(in the rows, 128 means zero)
The rows below come in pairs that one turn or mirror swaps. Which row does each named row swap with?
Z_443: [102 145 124 123 118 125 102 118 121  94 116 139 169 133 126 118 148 159
 126]
Z_891: [152 150 131 111 139 138 139 152 205 143 100 156 149 137 146 121 134 142
 134]
Z_939: [125 148 135  90 105 115  97 131 147 151 139 152 108 152 110 110 140 111
 111]
Z_185: [133 116 138 124 139 134 124 158 157 140 133 127 136 106 110 137 179 113
 130]
Z_441: [126 128  87 133 128 161 128 161 149 155 120 133 134 124 102 104 149 117
 117]
Z_919: [112 144 142 124 126  99 101 137 132 116  78 158 141 133 138 135 137 154
 134]
Z_775: [142 116 150 120  79 176 104 139 183 147 122 144 158 144 123 126 122 139
 142]
Z_876: [119 162 138 122 104 121 114 111 150 162 151 146 122 158 109 115 152 117
 110]
Z_458: [139 139 128 118 144 131 141 146 191 156  92 156 153 116 148 125 140 143
 150]
Z_784: [127 131 137 118 103 115  96 139 133  96 119 151 158 138 151 109 157 160
 118]
Z_386: [152 123 145 140 151 133 130 141 164 117 127 152 151 107 128 149 145 113
 127]
Z_484: [121 132 109 113  89 184 106 161 156 170 125 157 143 134 124 148 155 126
 118]
Z_389: [147 142 125 138 123 135 146 146 181 141  88 123 153 120 126 105 112 150
 122]
Z_701: [147 140 123 116 120 143 130 144 195 137  99 151 174 123 144  98 121 153
 146]
Z_611: [112 150 150 102 108 123 114 132 128 102  94 140 151 142 135 122 149 160
 150]
Z_476: [123 142 131 111 118  90 110 134 130 115  88 144 148 132 137 132 140 168
 125]
Z_436: [119 138 132 101 114 127  93 129 126 109  75 163 149 144 145 130 149 146
 118]
Z_157: [132 146 118 100 122 159  79 135 185 138 121 144 165 144 126 138 161 145
 171]
Z_199: [147 155 134 140 118 146 132 152 181 142 116 153 158 116 141 158 149 166
 152]
Z_266: [132 132 103 133 113 162  97 160 170 169 146 134 132 135  99 132 168 125
 121]
Z_270: [125 165 161 110 115 128  96 114 168 152 118 155 134 155  95  97 149 112
 116]
Z_48: [113 170 159 131 108 110 104 130 161 140 130 134 127 150 107 126 151 108
 107]
Z_373: [135 147 135 115  95 110  97 134 153 148 111 144 120 163  85 108 167 116
 132]
Z_753: [121 159 159 110 108 135 111 143 134 144 124 139 108 153 108 101 164 112
 117]
Z_590: [121 143 133 159 119 158  85 153 161 155 123 122 146 127 127 128 170 152
 105]
Z_548: [123 117 145 105  74 154 106 134 173 148 108 123 164 123 134 124 124 146
 147]
Z_738: [116 113 115 125 115 167  99 136 154 177 118 158 117 163 125 132 145 115
 122]
Z_850: [ 92 145 133  96 108 119  94 130 137 103 102 154 168 145 137 140 148 139
 132]
Z_556: [146 134 127 110 112 143  79 142 201 172 126 143 149 139 137 133 139 147
 161]
Z_366: [135 154 150 113 131 167 103 139 195 144 112 152 169 134 160 134 143 152
 112]
Z_367: [137 133 133 150 148 129 119 131 169 134 118 158 147 136 163 146 141 168
 149]
Z_481: [143 112 138 142 141 151 118 161 153 130 115 146 150 114 105 151 170 132
 133]
Z_453: [122 138 130  92 134 120  85 125 123 128  92 164 152 120 133 124 142 155
  98]
Z_129: [108 143 126 109 124 114 112 116 137 121  93 163 173 141 147 133 157 166
 127]
Z_88: [117 124  77 127 108 168 133 156 146 146 118 127 130 143 121 124 130 134
 109]
Z_310: [122 110 133 120  77 160 107 124 164 155  96 140 154 140 113 138 112 119
 129]
Z_637: [138 136 126 121 113 147  99 153 193 137 102 148 178 122 150 135 152 175
 143]
Z_635: [143 166 145 127 109 117 104 117 150 134 140 141 101 157 109 118 139 116
 123]
Z_51: [130 118  98 117 135 165 143 144 134 169 123 148 146 122 100 121 151 123
 132]
Z_704: [117 149 130 109 119 109 121 128 124 104  99 152 157 138 153 119 147 153
 123]
Z_680: [125 167 134 107  99 116 122 119 147 156 120 147 115 162 103 106 144 109
 114]
Z_517: [119 150 142 113 102 125  95 129 143 141 141 155 105 154 121 115 130 106
 124]
Z_567: [110 118  92 123 104 167 131 149 150 161 133 126 130 127 133 121 128 127
 121]
Z_780: [149 133 144 124 112 148 141 134 175 161 114 153 178 122 142 104 121 160
 136]
Z_352: [114 145  93 131 131 166 108 139 156 151 120 121 137 148  96 157 154 139
 135]
Z_754: [127 113 104 144 131 151  85 166 149 158 123 131 140 117 137 140 170 156
 120]
Z_166: [142 166 129 110 116 113  90 108 150 147 137 140 120 141  97 115 124 143
 127]
Z_715: [134 119  93  93 132 163 131 154 161 131 118 144 148 132 117 110 131 105
 127]

Swapped with Z_185: Z_548
Swapped with Z_850: Z_48
Swapped with Z_51: Z_780
Swapped with Z_476: Z_939
Swapped with Z_441: Z_701

The rows below come in pairs that one turn or mirror swaps. Which row does each named row swap with?
Z_562: [154 134 113 104 136 146 103 136 130 121 114 134  89 120  90  94 134 137
 123 147 105 146 112 125 118 137 118 132 166 155]
Z_645: [151 141 109 132 127 143 139 106 128 110 104 131  93 156 113  98 116 130
 139 116 132 149 128 170 112 173 119 128 137 131]
Z_901: [148 144 138 134 123 132 108 106 119 122 132 116 109 158 112 102 143 109
 130 140  77 125 119 159 116 134 126 142 161 154]
Z_492: [121 149 113 115  91 126 153 109 135 115 146 117 135 110 123 147 129 117
  98 127 105 128 105 143 120 130 105 158 143 131]
Z_9: [115 145 102 117 120 146 140 104 136 103  88 132  96 119 116 111 143 102
 122 100 109 134 124 159 121 167 114 109  88 133]
Z_670: [ 94 147 129 118 104  99 107 134 138 124 116 100 117 140 147 128 149 112
 109 107  89 137 150 134 145 115 117 119  94 143]
Z_59: [119 137 123 116 113 128 126 144 177 150 136 104 112 125  91 125 125 136
 112 109 130 153 175 117 133 166 161 121 128 139]
Z_283: [125 145 101 116 121 159 135 104 129 113  98 139  89 128 112 113 132 101
 129 107 112 130 124 159 108 172 107 116 106 131]
Z_598: [143 140 127 140 132 116 125 100 118 120 110 116 112 176 123 105 114 140
 135 119 140 154 141 161 108 162 123 126 150 150]
Z_990: [116 140 136 112 110 100  86 153 132 128 129 101 104 159 128 107 135 128
 116 128  95 144 151 122 143 109 122 124 130 135]
Z_202: [165  88 126  91 139 133 153 146 134 110 118 135 117 128 102 141 121 102
 122 137 112 141 125 118 140 148 171 105 118 139]
Z_530: [100 106 141 112 135 108 103 120 170 127 124  72 122 137 126 147 130  98
 123 105 120 159 132 131 138 130 147 113 120 151]
Z_516: [123 138 117 115 128 108 118 140 144 140 124  92 107 125  98 125 126 144
 134 122 122 159 181 111 122 169 123  92 147 137]
Z_30: [110 149 153 127 120  85 129 113 132 123 114  95 156 149 132 123 132 138
 137 133 134 137 158 129 131 121 133 138 134 174]
Z_593: [118 134 109 110 111 113 140 114 105 119 114 139 137 119 140 160  99 117
 115 123 132 127  98 135 129 117 117 126 123 139]
Z_978: [123 150 143 143 132  92 128 111 136 112 112  94 137 168 137 119 120 134
 142 122 145 150 155 143 122 133 134 130 143 169]
Z_355: [115 143 107 116  88 126 152 112 135 115 137 122 140 117 125 148 131 130
 100 118 110 127 106 150 118 135 105 156 140 124]
Z_267: [118 150 146 133 119  89 130 114 133 115 114  91 152 164 134 120 127 140
 132 120 138 144 166 140 122 124 126 131 130 167]
Z_318: [118 148 103 110 110 145 130 101 128 116  97 131 103 122 118 116 153  96
 122 100  99 123 125 159 127 162 104 115  92 133]
Z_64: [152 102 117  89 123 143 162 150 135 114 119 142 133 112  89 143 126 111
 118 141 114 130 142 116 142 149 174 117 117 149]
Z_774: [160  93 130  83 134 138 161 143 131 116 119 141 122 121  94 131 122 105
 123 138 113 137 124 118 148 152 172 112 121 148]
Z_428: [112 142 139 113 120  96 151 117 120 108 106 112 165 121 127 133 137 127
 134 138 113 122 149 119 145 119 131 145 123 188]
Z_432: [150 144 110 139 131 146 137 106 125 106 103 130  93 146 113 106 123 123
 142 113 131 150 132 170 107 181 124 118 124 135]
Z_737: [128 143 113 122  88 135 152 110 138 118 145 119 129 116 113 137 142 131
  97 121  98 125 115 153 125 133 105 157 144 118]
Z_395: [117 125 131 122 111 124 124 143 178 144 139 104 111 124  89 119 135 131
 120 104 137 165 169 107 142 154 154 125 124 140]
Z_778: [146 128 136 118 139 122 119 120 125 106  82 141 127 143 125 111 139  95
 124 115 115 124 117 114 150 114 158 119 110 185]
Z_507: [118 130 128 119 112 116 133 143 179 154 151 107 111 126  90 126 132 128
 110 116 131 159 173 116 131 157 149 123 126 132]
Z_269: [104 110 156 113 131 112 138 126 139  89 129  85 120 137 121 113 156 151
 142 156 110 147 142 164 126 144 140 115 104 139]
Z_120: [122 138 123 114 145  97 100 137 106 128  94 107 102 132 120 127 109 131
 155 119 111 153 150 118 127 155 120  93 142 160]
Z_134: [110 126 124 107 116 124 139 126 172  85 106  83 121 112 116 110 174 142
 122 134 102 140 143 163 112 147 122 132 113 137]
Z_486: [136 120 120 100 130 124 173 121 130 119 104 140 161 100 102 139 144 113
 130 147 117 126 143 107 137 140 146 129 123 180]
Z_501: [133 131 116 103 139 147 118 115 137 118 112 140  93 100  86 100 150 128
 128 140 100 148  90 137 111 150 126 126 157 158]
Z_786: [157  85 139  95 142 119 142 145 142 101 115 103 118 148 121 144 129 103
 134 136 114 151 140 131 137 139 174 110 112 130]
Z_717: [147 140 109 133 130 151 139 104 124 106  97 132  98 152 112 109 114 129
 138 114 133 144 123 164 110 184 122 128 134 133]
Z_703: [158  98 122  89 132 137 157 147 130 117 114 148 130 117  90 139 127 103
 122 145 115 146 124 121 138 157 172 117 116 149]
Z_346: [117 126 127 112 146 147 123 108 136 123 109 132 102  96  83 111 145 119
 131 129 107 147  78 132 117 148 138 122 152 167]
Z_553: [142 145 128 129  99 140 145 103 137 117 148 113 123 133 117 130 152 132
 107 128  92 115 124 154 108 136 119 157 159 127]
Z_897: [114 145 144 121 121  92 148 108 134 107 103  99 165 136 132 127 134 122
 126 130 126 125 157 125 134 125 133 142 123 188]
Z_558: [152 137 146 121 147 130 113 117 107 113 104 135 112 165 109 100 128  99
 139 134  95 128 120 129 139 125 153 125 140 179]
Z_817: [119 130 123 118 114 125 133 140 178 152 149 106 114 123  93 121 132 128
 114 105 129 164 172 111 141 156 152 117 129 137]
Z_70: [111 135 128 122 107 120 127 135 178 140 148  93 119 128  92 124 131 136
 106 109 134 161 170 116 141 159 152 124 123 136]
Z_728: [105 126 131 117 105 116 133 138 182 150 145  99 116 130 100 117 130 134
 115 102 127 158 169 122 141 152 154 122 119 136]
Z_749: [119 130 119 110 111 128 139 113 173  86 110  86 121 111 122 104 174 138
 112 133 105 139 144 156 113 147 113 135 112 134]
Z_883: [152 141 108 129 125 156 141 103 135 112  95 136  95 140 102 103 123 113
 132 108 120 140 125 165 109 179 117 123 124 129]
Z_302: [118 125 123 100 144 103 112 130  89 118  92 126 114 124 129 143 108 111
 148 132 123 145 122 116 140 136 121  89 124 162]
Z_442: [107 150 114 120 109 128 121 101 127 108 104 118 108 124 136 116 156  94
 109 107  91 123 124 157 134 144 108 114  86 146]
Z_158: [107 134 118 102 131 100 132 132  92 115 106 138 124 123 141 152 107 109
 129 137 121 144 104 121 141 124 115 107 121 157]
Z_322: [161 101 125  88 128 137 171 145 139 117 122 142 132 118  95 131 130 104
 118 141 113 141 140 111 140 153 170 113 116 145]
Z_464: [160  97 123  98 133 138 166 138 136 112 121 143 125 113  89 138 131 100
 116 138 123 135 138 113 141 153 170 111 112 148]
Z_657: [111 140 135 112 111  96  90 157 137 130 126 101 108 162 131 111 135 128
 120 131  99 146 156 122 145 113 121 126 124 135]
Z_504: [121 129 122 102 141 114 121 127  85 126  96 140 119 126 133 148 103 112
 134 133 119 147 109 116 142 129 116 105 129 165]
Z_579: [106 129 104 107 102 114 148 106 108 113 118 129 141 119 140 152 116 110
 101 124 117 132 103 136 134 123  98 135 118 147]
Z_673: [118 129 118 112 142 101 103 141  90 130 102 125 100 130 121 136 109 127
 147 134 111 156 134 122 132 146 119  90 142 158]
Z_932: [151 144 134 133 108 141 124  98 131 124 140 111 121 147 106 113 148 125
 124 135  78 118 123 150 114 138 122 151 164 132]
Z_438: [144 143 133 128 109 135 135 110 136 122 146 110 118 139 105 120 146 129
 117 140  84 126 118 152 115 133 125 162 176 130]
Z_333: [142 127 135 116 137 126 118 118 126 108  79 141 127 142 129 106 143  93
 122 114 111 125 121 122 149 114 155 124 103 185]
Z_240: [100 134 142 124 109 117 131 132 172 154 153 120 121 138  94 118 129 128
 112 111 139 163 150 112 141 141 169 129 116 147]
Z_170: [135 152 129 134 129 115 125 107 125 118 111 111 119 174 132 118 103 140
 138 121 160 143 150 162 120 150 127 135 139 141]
Z_95: [121 133 125 103 143 147 120 117 141 115 109 129  93  95  85 104 145 131
 129 141  98 143  86 132 117 152 133 126 155 162]
Z_10: [128 133 108 115 103 126 136 121 170  94  93 107 133 106 130 106 167 136
 102 117 116 133 149 142 118 128 114 134  94 150]
Z_154: [100 127 147  89 151 121 117 110 147 134 114 110 110 101 100 128 130 103
 127 119 115 146  80 133 124 142 141 119 140 177]
Z_702: [160  98 134  84 123 128 161 153 137 112 116 141 129 115  92 134 133 106
 118 142 117 141 132 106 141 149 168 120 112 143]
Z_752: [108 125 136 104 115 117 142 128 161  88 115  75 122 125 119 110 170 140
 120 145 105 143 146 163 115 153 118 131 111 125]
Z_387: [116 121 165  95 141 108 138 131 111 115 132 143 122 152 101 110 138 128
 129 160 119 146 111 136 147 144 168 113 104 160]
Z_144: [100 138 134 118 110 116 135 134 182 150 151 111 118 136  95 115 133 131
 110 110 137 156 163 120 145 148 155 132 114 143]
Z_135: [122 142 105 117  90 126 157 105 138 114 132 123 134 110 131 142 127 122
  97 116 109 128 100 147 125 126 104 152 136 127]
Z_377: [ 89 143 145 108 119 113 128 127 160 151 150 131 113 131  92 116 127 125
 114 112 136 158 128 109 152 135 164 129 111 156]
Z_374: [159  90 132  85 136 130 151 149 135 107 118 122 117 138 109 144 124  94
 119 136 121 149 133 120 144 148 172 106 111 134]

Swapped with Z_978: Z_158
Swapped with Z_464: Z_507
Swapped with Z_154: Z_269
Swapped with Z_374: Z_240
Swapped with Z_333: Z_990
Swapped with Z_442: Z_901
Swapped with Z_170: Z_593
Swapped with Z_516: Z_486
Swapped with Z_504: Z_267
Swapped with Z_95: Z_134
Swapped with Z_817: Z_322

The rows below come in pairs that one turn or mirror swaps. Which row does each named row swap with?
Z_145: [122 119 103 137 142 170 123  80 113 122  92 130  88 136 148 124 133 146
 161]
Z_933: [156  80 139 132 162 130 111 124 120 119 130 118 156 153 173 113 134 127
 152]
Z_761: [119 110 110 132 127 164 132 145 104 106 124 174 111 160 150  85 117 153
 132]
Z_946: [176 118 127 119 139 146 139 139 112  92 127 138 135 152 120  98 105 147
 131]
Z_814: [140 130 155 145 158 161 133  92 125 139 121 133 113 144 170 127 104 118
 134]
Z_176: [180 135 129 154 145 143 149 138 134 120 134 127 113 149 141  90 111 105
 157]
Z_16: [141 106 128 119 132 168 130 144 167 134 129 142 152 106 165 106 117 119
 134]
Z_244: [126 145 103 133 134 137 135 153  95  93 131 142 107 123 164 104 118 125
 159]
Z_343: [135  75 124 121 125 188 111 111 154 128 118 136 132 138 123 129 135 157
 158]
Z_826: [109 102 105 110 163 158 120  98 147 100 112 133 135 132 155 114 130 142
 184]
Z_221: [142 123 122 125 148 156 123 109 153 140  94 130  94 114 186 107 111 137
 173]
Z_112: [122 121  93 141 151 174 138 102 124 102 111 152 113 142 116 111 130 141
 138]
Z_378: [162  88 127 139 159 131 114 131 120 113 133 120 158 159 173 114 134 133
 150]
Z_914: [132  89 139 108 143 165  98  99  99 119 134 125 105 125 152 120 156 140
 170]
Z_41: [153 105 155 109 140 162 134 121 147 122 129 164 111 142 148  92 150 146
 198]
Z_788: [148  83 139  97 142 157 141 113 131 150 111 148 117 101 160  98 122 154
 141]
Z_506: [156  99 158 104 143 168 121 114 137 132 130 153 102 138 152 108 152 139
 194]
Z_136: [154  96 137 133 152 138 116 142 119  98 132 138 150 175 176 111 129 124
 142]
Z_495: [122  89 119 121 119 183 111 105 151 127  97 136 130 131 120 130 124 154
 158]
Z_63: [124  80 141 141 112 150 147 146 114 115 144 144 149 144 127 102 130 118
 144]
Z_280: [151  85 135 145 116 189 118 115 155 142 103 136 119 138 121 124 128 143
 153]
Z_766: [149 114 128 124 144 160 122 104 157 137 105 133 102 117 198 102 108 136
 162]
Z_564: [155 105 155 110 139 160 132 131 146 112 127 168 110 154 145  92 144 147
 194]
Z_636: [137 101 136 131 130 161 146 149 128 121 141 137 159 125 135 109 117  95
 126]
Z_22: [169 145 117 143 149 139 143 149 120 107 141 124 101 151 148  97 113 112
 160]
Z_457: [162 113 123 127 144 161 122 125 173 143 107 136 117 112 188 106 110 130
 159]
Z_831: [121 101 127 124 131 147 113 145 102  93 132 171 115 173 162  99 139 143
 143]
Z_697: [163  98 136 135 113 186 125 116 151 146  96 149 114 140 124 128 123 148
 151]
Z_334: [158 144 115 146 147 132 146 148 116 104 127 120 107 147 154 100 108 105
 162]
Z_213: [116 122 112 141 148 172 125  82 118 130  98 131  88 126 162 123 125 148
 165]
Z_676: [111 130 104 130 122 140 133 156  95  93 131 148 119 115 163 112 123 123
 159]
Z_194: [136  90 123 144 124 113 149 145 100 109 118 136 115 152 140 108 135 135
 189]
Z_806: [128  93 120 142 102 146 133 135  98 116 122 145 122  85 153 121 122 140
 158]
Z_8: [138  95 125 115 136 176 105 102  90 122 131 112 112 101 143 113 132 141
 156]
Z_794: [164 132 133 123 130 171 140 172 138 103 123 135  94 126 168 126 130 131
 151]
Z_271: [181 114 140 155 119 165 144 119 136 137 115 134 115 155 113 107 121 128
 150]
Z_78: [157 137 160 136 153 154 143 100 126 123 126 148 117 171 156 112 105 118
 134]
Z_235: [132 125 107 131 144 160 125  85 112 127  94 129  85 126 170 114 128 146
 162]
Z_574: [125 135 105 144 127 147 140 161  95  89 133 134 111 119 161 113 121 125
 160]
Z_368: [127  95 137 141 124 163 142 156 136 116 141 142 155 124 129 105 120 101
 135]
Z_614: [138  95 115 148 119 117 148 143  96 113 117 140 114 151 145 109 133 139
 192]
Z_677: [171 115 143 104 134 166 136 162 140 126 124 131 110 112 179 130 137 134
 150]
Z_880: [109  96 114 109 158 151 113 101 149 101 109 137 133 132 153 118 126 149
 184]
Z_71: [115  91 126 141 114 148 154 151 110 117 129 139 142 139 118 105 127 112
 145]

Swapped with Z_176: Z_457
Swapped with Z_761: Z_8
Swapped with Z_235: Z_244
Swapped with Z_914: Z_831
Swapped with Z_946: Z_788

